In the rows, 128 means zero.
One turn or mirror swaps these rows in pairs. Which row does each one swap with?
The rows were stretched afterwards, more along some directions than others.
k885: [136 117 112  97 147 134 101 115 136 143 136 142 120 131 121 116 126 153
 141 101]
k110: [126 145 131 117 113 148 126 116 134 134 145 154 125 153 141 171 170 125
 127 118]
k344: [171 102 121 136 107 112 144 128 122 143 116 121 139 129 168 107 143 142
 123 141]
k402: [153 103 115 139 143 116 131 118 134 144 123 100 134 118 113  96 130 135
 145 146]
k265: [131 113 152 137 165 100 140 128 146 137 131 137 135 117 130 134 131 138
 119 147]
k620: [168 102 116 137 138 107 129 121 140 138 120  93 119 125 121  95 141 137
 143 145]
k978: [161 109 126 133 141 107 143 112 126 136 128 112 135 112 118  88 133 136
 140 148]
k134: [119 117 163 134 149 108 137 124 135 141 128 139 131 121 131 141 133 141
 129 144]
k111: [139 139 149 104 106  97 125 155 176 134 133 130 152 133 139 141 143  90
 120 139]
k713: [110 120  92 121 112 177 110 143 119 135 139 133 146 134 127 163 122 134
 151 129]
k371: [129 126 144 134 125 137 110 144 124 121 138 129 132 135 120 107 141 117
 128 114]
k3: [118 136 114 118 125 172 117 135 111 136 138 137 156 120 114 162 124 140
 137 132]
k735: [139 140 155 109 119  97 123 157 163 128 135 135 156 119 130 138 143 105
 119 143]
k565: [123 113 109  78 121 120 101 115 155 162 136 147 113 143 138 124 151 136
 144  91]
k163: [158 103 107 131 122 116 137 126 134 138 129 107 125 114 122  95 137 125
 141 139]
k763: [109 130 111 116 124 148 160 134 123 147 157 176 158 115 152 120 123 112
 115 117]
k536: [153  87 112 136 116 119 148 130 135 148 127 133 150 130 176 110 134 111
 115 151]
k480: [141 124 110 127 139 142 104 159 143 145 118  72 110 134 113 131 133 148
 143 133]
k699: [144 146 138 108 128 135 118 114 140 129 132 136 126 144 132 151 166 132
 124 115]
k585: [102  87  72 128 101 143 104 143 162 167 139 117 125 175 164 164 155  98
 140 129]
k952: [101 125  95 109 118 142 163 131 130 152 156 170 167 120 152 115 115 102
 125 114]
k603: [168  92 122 127  86 109 137 142 154 153 125 143 134 132 165 127 151 113
 119 143]
k861: [141 111  92 117 145 105 123 110 139 155 140 150 150 109 133 106 133 167
 141  95]
k282: [119 127  97 116 106 143 162 145 130 147 154 178 152 117 150 120 119  96
 118 121]
k25: [119 130 143 127 127 133 107 134 123 120 143 128 135 140 113 113 136 121
 133 110]
k906: [157 115 123 135 138 118 134 127 127 137 121  93 130 124 119 104 139 124
 141 150]
k822: [160 124 127 129 108 130 141 164 115 137 153 152 128 110 132 118 147 163
 129 130]
k527: [162 121 137 127 105 128 133 169 122 142 144 137 119 124 142 120 149 148
 126 128]
k204: [121 127  96 119 133 172 117 134 115 139 134 130 151 124 121 148 122 148
 141 138]
k653: [116 113 154 133 155 106 133 121 147 153 131 140 136 121 129 142 130 136
 129 140]
k340: [147 115 125 100 122 123 100 116 144 150 140 159 109 135 118 119 141 149
 134  95]
k762: [108 119  94 116 114 147 161 125 122 158 154 179 157 123 162 125 121 111
 128 115]
k568: [128 108 165 137 159  98 131 114 141 149 130 137 128 122 135 136 140 148
 125 138]
k148: [115 145 107 121 107 183 120 141 110 131 130 129 148 127 122 166 129 144
 142 126]
k187: [148 125  98 115 145 101 132 124 126 146 138 144 160  97 121  92 130 167
 139 103]
k235: [121 121 159 139 149 111 144 116 132 141 129 145 131 115 139 141 130 141
 126 142]
k949: [ 79 105  82 115  99 146 106 145 160 163 141 122 134 180 159 179 159  85
 142 121]
k731: [115 136 145 123 133 128 104 133 123 125 141 128 142 134 107 111 140 127
 134 107]
k700: [121 123 162 130 163 104 141 125 133 139 133 138 140 114 125 133 129 144
 123 136]
k814: [129 144 146 103 107 101 120 164 167 133 136 131 157 130 130 148 147  96
 126 137]
k97: [126 125 140 133 152 119 140  99 136 158 121 116 145 123 150 134 147 131
 125 120]
k672: [104  90  82 116 105 120 115 145 161 165 147 131 132 163 161 156 157  88
 133 132]
k806: [127 148 112 119 123 180 112 146 112 131 131 117 146 130 117 164 130 142
 143 137]
k320: [125 122 163 140 146 109 139 119 131 139 132 146 131 118 134 151 132 142
 119 138]
k413: [157 102 123 144 149 119 131 117 122 140 131 102 128 124 118 100 136 136
 142 145]
k589: [150 105 116 138 137 124 138 114 122 136 130 103 132 113 120  98 129 139
 143 147]
k15: [161 107  78 104 103 119 132 148 155 162 128 132 137 117 153 104 139 139
 139 104]
k492: [142 149 160 105 127 109 116 155 160 124 144 136 154 126 120 150 141 111
 116 140]
k563: [146 113  93 121 139  99 133 116 124 138 135 145 150 109 129  99 132 160
 141  98]
k743: [111 136 107 108 104 148 156 136 128 156 159 180 152 115 150 131 128 108
 121 116]
k959: [124 127 153 126 138 132  91 131 124 128 133 120 133 130 104 106 137 139
 136 109]
k538: [115 142 115 119 136 172 107 139 114 140 124 118 153 126 114 157 125 144
 145 139]
k931: [116 118 115 119 131 159  92 117 138 164 133 127 121 167 145 167 154 134
 128 114]
k839: [120 116 102 124 132 131 162 120 127 145 161 188 164 109 154 107 115 109
 110 129]

k3 swaps with k282
k344 swaps with k565
k187 swaps with k949
k527 swaps with k699
k906 swaps with k700
k134 swaps with k978

One turn or mirror swaps these rows in pairs. Which row does each one swap with?
The rows were stretched afterwards, more along some directions than others.
k610: [123 101 128 158 138 139 134 136 130 123  52 117 149 165 142 126 150 136
 114 137 147 121 121 111 115 120 131 145 124 114  88 117]
k128: [174 117 114 132 111 137  98 141 105 149 180 138 102 168 141 153 130 126
 129 113 116 130 103 146 145  90 136 122 137  85 101 137]
k317: [152 119 119 125 104 127 166 155 134 123  93  91 140  84 107  95 125 135
 112 170 136  70 123  95 132 145 183 117 102 153 115 108]
k592: [ 99 116 126 152 128  88 149 138 126 136 130 107  99 156 143 154 176 175
 140 138 178 161  84  82 126 143 127 134  96 152 120 167]
k761: [100 138  97 131 172 116 148 130 122 169 112 112 107 135 122 128 169 160
 125 132 136 142 135  77 103 107 116 185  77 121 144  96]
k233: [103 176 171 130  99 116 136 135 150 149 124 130 137 140 143 180 139 114
 154  84 140 144 135 122 133 165 123 142 131 117 160 151]
k281: [155 137 144 127 123 118 126 133 165 143  89 101 116 143 159 148 161 158
 112 118 114 148  91 116 107 103 134 160 120 152 159 117]
k554: [121 159 137 110 123 171 123  92 139 136 122 145 130 120 138 126 122 109
 119 122  98  98 171 175 142 133 128 124 136 100 130 119]
k572: [126 155 161 103 135 136 133 115  93 156 157 156  97 127 142 156 153 134
 113 115  81 174 136 127 123 113 104 161 117 100 139 123]
k573: [100 132 149 142 138 136 137  96 156 110 103 138 170 120  96 133 113 103
 146 137 109 118 140 121 112 142 115 111 143 100 105 143]
k817: [ 95 121 170 147 106  83 170 148 101 151 105 122 129 134 134 136 101 116
 134 117 147 125 122 115 143 111 133 125 129 135 121 137]
k259: [122  99  95 140  94  91 127 161  95 117 130 111 124 151 156 147 133 118
 142 152 188 105  89 129 157 132 145 126  88 113 114 132]
k409: [128 125 129 132 102  88 134 141 104 133 145 138  83 176 150 155 174 145
 126 164 144 128  64 105 117 117 145 139 121 113 100 168]
k877: [119 131 122 138 160 144 128 125 128 133 120  89 107 112 131 154 151 135
 100 146 151 173 129  91 126 112 128 138 125 120 136 116]
k511: [145 120  85 148  97 106 121 157 116 145 150 129 101 158 153 149 110 152
 141 138 182  72 102 131 125 144 103 118  95 130 144 165]
k764: [125 143 128 136 118 117 141 135 116 147 115 140 100 137 116 111 168 133
 168 153 147 108 149  89 138 137 120 139  90 159 106 131]
k709: [ 98 121 163 136 116  82 100 107 107 133 114 141 151 166 140 123 129 124
 139 151 133 164  93 135 102  89 112 115 127 122 113 140]
k20: [136 145 133 151 126 115 120 158 127 142 148 107 108 117 136 126 148 147
 141 133 142 146 128  92 120  95 156 139 106 149 119 115]
k193: [160 129 123 144 115 154 118 145 155 140 130 140 112 124 137 139 107 116
 175 116 117  91 152 121 119 156 123 140  93 150 129 145]
k185: [128 137 112 147 121 168 105  94 154 150 105 122 144 116 144  83 146 130
 116 129 108 123 142 108 122 139 124 149  84 130 138  97]
k327: [128 107 122 159 121 125 142 126 109 143 125 134 141 136 139 142 115  99
 168 134 133 156 126 114 134 125 115  93 120 131 118 146]
k965: [111 137 150 115 107 123 137  97 130 129  69 155 167 106 141 106 116 151
 116 118 126  87 127 123  92 168 125 129 131 142 115 125]
k878: [157 125 110 135 120 113 106 173 153  93 123 143 148 149 160 113  93  79
 132 124 102 102 100 142 137 126 111 116 116 122  73 142]
k192: [124 139 134 155  97 111 117 137 155 130  87 130 147 154 144 115 134 152
 131 112 136  87  93 125 117 132 124 144 127 142 115 169]
k306: [168  80  95 158 100 102 138 160 145 143  62  98 115 127 171 130 132 127
 124 142 152 116 113 131 136 163 146 155 101 162 137 140]
k121: [125 166 129 116  92 134 114 108 132 164 135 139 135 142 122 133 134 128
  95 104 138 105 107 156 128 116 135 122 114 126 130 118]
k324: [141 128 140 141  73 106  95 119 130 135 127 156  97 131 142 119 118 126
 135 154 161  95 107 132 144 133 106 104 112 134 112 132]
k168: [136 116 102 141 105 149 120 113 150 131  87  92 125 108 129 141 172 112
 121 116 128 126 138 130 128 154 125 151  98 169 154  89]
k190: [144  87 110 167  62  98 118 173 102 139  65 116 154 168 122 131  94 129
 127 156 176  91  94 102 119 137 183 133 108 159 101 142]
k226: [137 134 151 151  95 102 126 145  97 151 133 120 146 172 129 178 118 122
 143 120 141 152 106 137 151 134 148  91 149 124 112 145]
k924: [141 109 113 135 154 147 151 147 142  90 102 115 152 114 131  93 101  89
 127 146  96 115 129 134 153 135 147 137 107 121  95 118]
k788: [125 120 140 137 131 107  88 184 138 131 178 136 119 124 123 139 126 105
 144 126 105 134 158 142 141 112 150 139 119 107  83 143]
k248: [166 110 111 126 129 134 134 177 137 111 129 111 139  94 140 111 105 105
 113 148 108 130 103 141 157 130 158 105 114 137 105 123]
k283: [117  74 150 129 137 109 114 140 118 107  91 139 165 175 130  93 121 125
 136 123  95 143  90 135 115 134 102 131 174 143  70 126]
k909: [ 97 144 143 137 106 129 111 148 130 137 154 112  90 104 147 106 124 113
 124 129  90 135 150 139 142 134 108 141 115 139 126 101]
k778: [119 146 139 112 133 147 150 111 135 141 115 144 107  86 156  99 139 136
 116 142 108 131 150  92 106 132 145 161 102 125 151 114]
k430: [ 76 115 144 138 141 104 122 135  77 131 152 111 131 144 149 141 138 179
 139 137 134 107 120  98 109 116 129 129 114 114 115 139]
k232: [153 125  98 132 137 137 101 164 160 112 119 121 134 110 164 109 141 113
  94 134 110 108 153 152 138 135 144 125 114 147  99 110]
k475: [ 65 166 138 142 120  97 149 114 121 131 101 133 144 153  85 145 117  97
 138 154 124 151 135 103 136 149 143 135 108 119 110 154]
k666: [145 120 144 112 120 154 114 148 141 143 128 144 144 112 157 126  97 110
 120 122 135 143 167 131 118 108 126 123 138  96 146 118]
k686: [ 84 100 150 145 124  89 137 134 141 122  98 150 155 154 118 138  79 131
 138 125 119 148 125 125 121  79 113 128 145 110 112 129]
k120: [153 128  98 129 134 113 114 123 100 128 135 132 155 154 166 122 125 121
 110 117  97 152  95 130 126 120 114 114 137 109 130 105]
k442: [118 155 150 131 152 146  95  79 115 133 115 135 167 147 152 134 114 140
  83 117  92 153  97 141 131 105 109 127 169  86 125 103]
k112: [ 87 111 136 115 117  97 161 121 135 142  98  94 131 111  90 101 139 154
 138 133 144 108 115 101 113 164 141 130 120 158 127 130]
k895: [110 156 134 146 115 131 104 139 114 145 108 144 142 142 135 129 105 141
 110 124 129 117 138 110 110 148 111 146 134 133 126 158]
k182: [105 104 124 159 143  64 101 115 104 134 138 127  75 164 137 174 144 138
 157 126 151 145 117 125 162 120 102 151 107 104 129 155]
k169: [127 130 124 131 124 135 126 103 158 114  97 136 126 113 153 100 113 104
 109 135 121 119 129 159 124 160  69 137 155 153 124 125]
k840: [ 81 114 137 125 104 114 114 121 108  82  94 135 176 154 150  92 103 108
 103 130 111 117  83 151 148 118 132 112 153 125  95 122]
k300: [107 155 128 140 128 118 117 116 158 134 123 152 147 128 125 145 102  85
 123 128 108 158 122 148 124 145 102 116 125  99 122 150]
k302: [ 99 132 119 123 109 123 148 153 141 142 120  91 107 105 122 126 147  97
 166 121 165 111 166 132 115 154 146 128 117 144 128 125]
k157: [124 148 137 123 113 141 158 131 140 160 105 122 100 104 112 135 152 105
 136 125 131  97 124 107  92 128 121 138 110  97 123 145]
k87: [ 79 125 125 133 133  67 136 159 120 115 104 157 124 148 125 128 107 103
 150 124 140  93 128 135 127 146 107 170  92 112 106 140]
k829: [113 114 152 135  85  86 136 115 132 155  86 124 137 174 147 128 153 167
 118 107 172 115  71  92 105 129 117 164 144 148 154 156]
k597: [150 107 173 150  95 119 110 171 125 143 126 122 151 145 144 151 106 144
 126 117 153 135 105 115 118 140 132 117 133 142 143 175]
k318: [155 101 134 142 138 118 120 128 126 137 112 152 145 174 146 114 146 123
 157 110 127 170 119 138 130 137  76 136 132 121 136 156]
k40: [105 166 163 118 104 101 109 127 125 147 102 127 155 148 128 154 138 126
 115 127 161 156  83 112 127 122 145 128  90 141 120 167]
k867: [ 54 121 117 141 130 113 147 136 103 106 102 116 141 142 131 124 134 152
 117 133  99 129  84 116 137 120 152 129 142 144  72 109]
k348: [136  90 118 146 106  91 111 148  78 108 110 135 148 163 158 127  94 152
 134 140 152 104  98 134 137 116 129  92 146  92 105 121]
k144: [ 74 151 150 138 157 103 111  99 143 155 116 135 123 113 134  94 161 118
 124 103 106 175 132 101 116 126 123 186 112 104 140 112]
k667: [135 135 130 125 108 144 139 120 102 128 102 110 171 154 149 176 132 136
 116 124 148 129  77  96 125  99 152 128 160 121 128 116]
k784: [118 106  91 146 131 103 170 182  93 149 111 101 107 164 142 151 151 162
 132 162 161 134 124 101 121 127 136 134  80 127 115 139]
k496: [118 111 143 125 123 101 138 146 152 135 129 138 114 119 149 120 122 112
 124 172 125 147 110 108 133 108 119 158 122 135  94 141]
k438: [ 77 106 122 140 115 125 123 109  89  91  78 140 157 172 137 154 120 160
 109 151 119 142  89 114 120 119 158 117 177 114  89 138]
k957: [113 139 148 138  89  97 115 151 113 179 142 149 129 130 132 147 125 126
 123 134 124 131 154 149 128 115 143 176 104 120 118 155]
k531: [140 123 148 110  95 103 110 116 149 138 110 135 112 124 178 134 140 102
 128 150 147 111 112 132 105 162 113 175 114 126 130 147]
k751: [117 113 136 130 102 132 134 149 114 130 133 128 122 122 112 143 135  98
 127 176 119 139 157 105 155  99 171 124 109 122  96 129]
k449: [113  94  98 130 133  80 122 153  77 129 126 144 104 189 142 160 141 138
 129 138 155 157  96 138 132  87 127 170 151  67  97 154]
k178: [139 116 108 109  88 145 102 129 118 118 132 147 112 148 151 174 115 150
 122 152 127 114 120 145 143 136 114 100 132 143 122 129]
k844: [175  91  95 155 124  93 133 156 159 156 126 132 105 125 169 135 129  94
 150 139 165 125 135 149 145 130 110 171  73 118 134 141]
k789: [ 62 149 133 150 126 129 107 105 136 155 115 108 117 143 127 160 152 143
 123 106 147 179 123 131 139 101 108 170 129 115 157 126]
k627: [100 139 157 117 135  98 128 150  85 118 134 125 117 174  98 168 138 136
 147 106 147 143  82  90 143 120 151 117 122 108 112 138]
k888: [148  98 120 138 103 126 123 160  94 117 100 115 133 102 107 122 149 127
 134 154 105  94 103 116 141 127 145 130 116 147  95 132]
k453: [ 40 196 162 112 143 122 137 114 140 144 147 117  95 113 126 167 163 136
 130 123 116 163 151  87 126 126 139 155  90 113 155 142]
k200: [144  72 117 149 125 105  96 150 148  94  48 136 155 166 152 105 115 117
 100 124 145 118  86 145 124 154 149 112 139 154  90 129]
k481: [104 136 159 152  99 110 122 145  98 144 128 113 138 132 124 118 143 152
 124 155 140 120  98  76 114 106 157 112  79 137 100 153]
k390: [121 130 164 129 105 103 151 132 148 156 112 141 105 129 144 182 146 159
 154 125 159 156 122  87 120 125 116 148 105 132 157 156]
k47: [ 92 158 151 126  74 124 139 161 125 127  94 138 141 175 108 164 111 128
 129 106 151  84 120 122 111 141 162  93 147 139 120 132]
k488: [ 98 156 116 130 154 121 145 147 128 137 141 149 113 115 119 128 128 124
 163 129 138 119 157  98 126 134 136  95  82 161 119 127]
k58: [109 158 146 111 120 146 114  97 148 143 131 142 143 137 134 129 154 105
 112 119 154 150 122 141 121 121 125  88 125 140 114 144]
k420: [146  77  95 139 129 108 136 161 116 101 101 123 130 135 127 137 135 148
 140 148 159 115  98  57 119 109 167 120 129 116  76 126]
k874: [118 131 160 119 128  95  98 122 106 136 145 128 104 130 121 129 113 168
 131 133 101 138 132 123 141 111 136 112 112 122 138 111]
k443: [115  99 139 114 129  91 142 140 149 139 101 123 138 144 168 153 147 130
 128 133 154 181  89 132 106 131 127 160 122 137 121 171]
k739: [155  91 102 133 120 155 118 151 123 114 124 128 106 142 158 119 118 138
 110 151 152 106  84 107 122 126 110 127 109 145  95 156]
k411: [123 143 157 157 122 143 121 156 146 139 107 120 133 114 140 171 118 154
 124 120 142 128 143 110 134 102 147 126 138 111 125 122]
k747: [ 99  93 105 153 168 126 148 134 137 109 110 108 174 103 100  97 106 122
 136 119  80 116 154 100 115 129 112 132 130 113 111  88]
k934: [115 137 144 156  95 101  88  89 160 138  69 132 133 167 156 137 144 147
  99 115 155 139  87 153  93 136 110 162 136 143 125 139]
k668: [ 79 118 127 156  91 139 148 165 137 127  88 109 170 136 123 111 114 143
 146 152 117 111 138 101 129 138 168 126 136 168  76 135]
k44: [110 154 167 135 137 123 130 113  97 151 112 141 165 140 156 135 155 152
 104 118 125 144 104 132 107 104 147 158 137  94 142 145]
k953: [130 115 125 119 131 124  90 153 125 118 149 141  95 118 129 130 151 125
 158 138 157  98 149 127 135 132 141 134  64 133 137 128]
k341: [105 126 121 170 141  94 130 134 118 131  98 124 172 149 160  90 124 147
 115 104 145 130 119 128 117 145 115 139 136 115 130 130]

k610 swaps with k764
k844 swaps with k226
k40 swaps with k878
k747 swaps with k112
k442 swaps with k496
k306 swaps with k327
k867 swaps with k144
k488 swaps with k200
k348 swaps with k390
k934 swaps with k20
k302 swaps with k168
k874 swaps with k686
k121 swaps with k788
k178 swaps with k666

